In the rows, zero is written as 128.
Each path is a new rotation, seen through one point. The rows after it are directions, each followed by how far the rotation turns it, in degrees per step (0 if it stays put).
Each turn is a multiple of 5 degrees from 10 to 175, or 0.
Each row of a path follows its step; steps can be skipped.
Rotation 1:
step 0: [137 131 133 125 118 133 137 125 134 130 124 127 121 125 128 121 123 126
 127 120 123 139 125 126 136 120 123 126 122 121 128 135 133 124 135 136
 113 123 127 125 123]
step 1: [135 125 132 120 118 119 133 121 125 126 120 131 120 125 126 113 124 128
 121 131 129 135 129 123 136 134 135 124 141 117 129 120 133 132 127 129
 131 130 129 132 124]
step 2: [136 129 136 121 123 134 132 127 133 133 127 124 126 128 129 128 131 133
 129 136 138 135 114 128 124 137 129 133 132 120 119 131 134 118 126 136
 133 119 129 128 117]
step 3: [136 138 139 118 120 135 144 125 129 132 127 129 123 131 134 128 133 133
 119 133 129 132 130 126 130 130 130 125 115 124 126 128 124 138 126 130
 122 130 129 134 124]
step 4: [132 132 131 127 117 123 129 121 133 128 128 129 126 134 128 110 126 129
 122 134 128 133 133 126 119 143 127 122 123 128 126 131 137 129 127 123
 133 126 142 126 129]
step 5: [144 129 138 124 126 134 122 124 134 125 129 119 123 140 124 129 123 127
 125 140 125 134 121 129 131 136 131 126 124 134 132 126 123 121 123 128
 127 117 131 126 123]
step 6: [135 130 132 125 125 133 127 118 118 131 124 126 115 135 137 122 141 122
 121 132 125 127 129 135 121 134 136 124 127 134 124 126 123 134 136 130
 122 123 129 134 129]
step 7: [127 126 127 131 125 124 124 118 134 123 118 128 127 138 134 126 131 132
 120 139 129 122 128 121 131 132 129 126 123 133 118 137 124 130 138 129
 141 120 136 120 124]
step 8: [132 117 128 123 125 133 126 134 134 123 125 116 132 136 127 132 133 129
 128 134 122 128 132 126 139 138 132 126 119 130 125 130 127 125 139 125
 115 119 133 135 129]
step 9: [135 121 121 127 121 128 124 127 120 118 130 122 119 133 133 116 132 123
 125 120 124 127 126 132 137 123 137 124 117 136 116 127 135 132 132 129
 129 127 132 127 124]
Directions:
[131 128 131 127 128 128 132 129 127 129 131 127 129 129 125 129 132 125
 129 126 127 129 125 129 127 125 130 125 126 129 126 129 127 129 131 126
 125 130 123 127 128] -> 125
[132 131 131 128 127 129 130 131 127 131 130 128 128 127 127 129 128 129
 127 129 130 126 128 128 127 129 127 129 126 126 128 125 135 128 123 127
 130 132 129 128 128] -> 40
Rotation 2:
step 0: [129 134 120 122 139 136 119 127 125 120 130 134 132 129 136 135 141 126
 131 123 123 128 128 133 119 134 139 131 120 130 133 123 133 134 127 125
 126 123 136 113 123]
step 1: [132 128 133 129 118 133 128 117 129 125 131 131 112 123 109 124 132 129
 120 124 125 125 126 117 120 136 134 131 128 129 128 118 129 134 132 121
 125 132 132 121 126]
step 2: [134 127 129 123 134 137 120 124 125 116 124 131 131 124 124 137 120 125
 127 121 128 124 128 131 119 119 128 128 124 129 121 129 113 130 128 120
 124 117 141 130 115]
step 3: [130 139 122 133 130 137 120 128 123 132 129 135 136 114 113 130 135 140
 127 123 136 124 133 128 123 131 132 130 131 130 132 120 128 136 137 137
 123 131 134 126 133]
step 4: [136 129 130 122 129 137 133 126 121 122 119 139 126 132 119 135 126 117
 133 120 124 133 131 126 126 140 134 122 117 127 135 121 133 132 138 124
 132 120 128 136 120]
step 5: [130 133 123 128 128 133 125 136 128 123 126 132 119 127 116 131 121 138
 121 114 135 136 131 119 121 124 134 132 130 128 124 131 124 135 125 121
 112 121 124 134 136]
step 6: [140 126 126 136 135 136 116 129 121 129 127 130 136 124 127 139 120 131
 122 121 119 129 134 125 126 133 126 130 116 130 132 138 127 135 136 128
 140 125 135 128 133]
step 7: [137 125 124 127 114 140 126 138 126 134 128 141 123 131 124 127 138 133
 136 123 130 133 127 131 120 125 129 129 133 132 138 128 129 134 141 115
 126 124 125 126 134]
step 8: [131 127 137 128 127 125 131 123 122 120 131 133 130 127 119 136 119 134
 138 124 122 122 133 110 123 124 129 126 120 131 122 136 129 123 140 121
 128 119 122 133 134]
step 9: [128 131 133 140 130 136 125 140 132 132 130 133 132 126 118 136 119 123
 132 124 132 132 135 140 121 122 126 128 133 134 137 139 121 125 130 124
 123 133 133 135 140]
Directions:
[129 131 127 129 127 129 124 130 127 126 134 129 128 128 123 129 127 126
 130 125 126 125 128 128 123 129 129 130 128 128 129 130 129 130 127 127
 130 126 127 129 126] -> 0
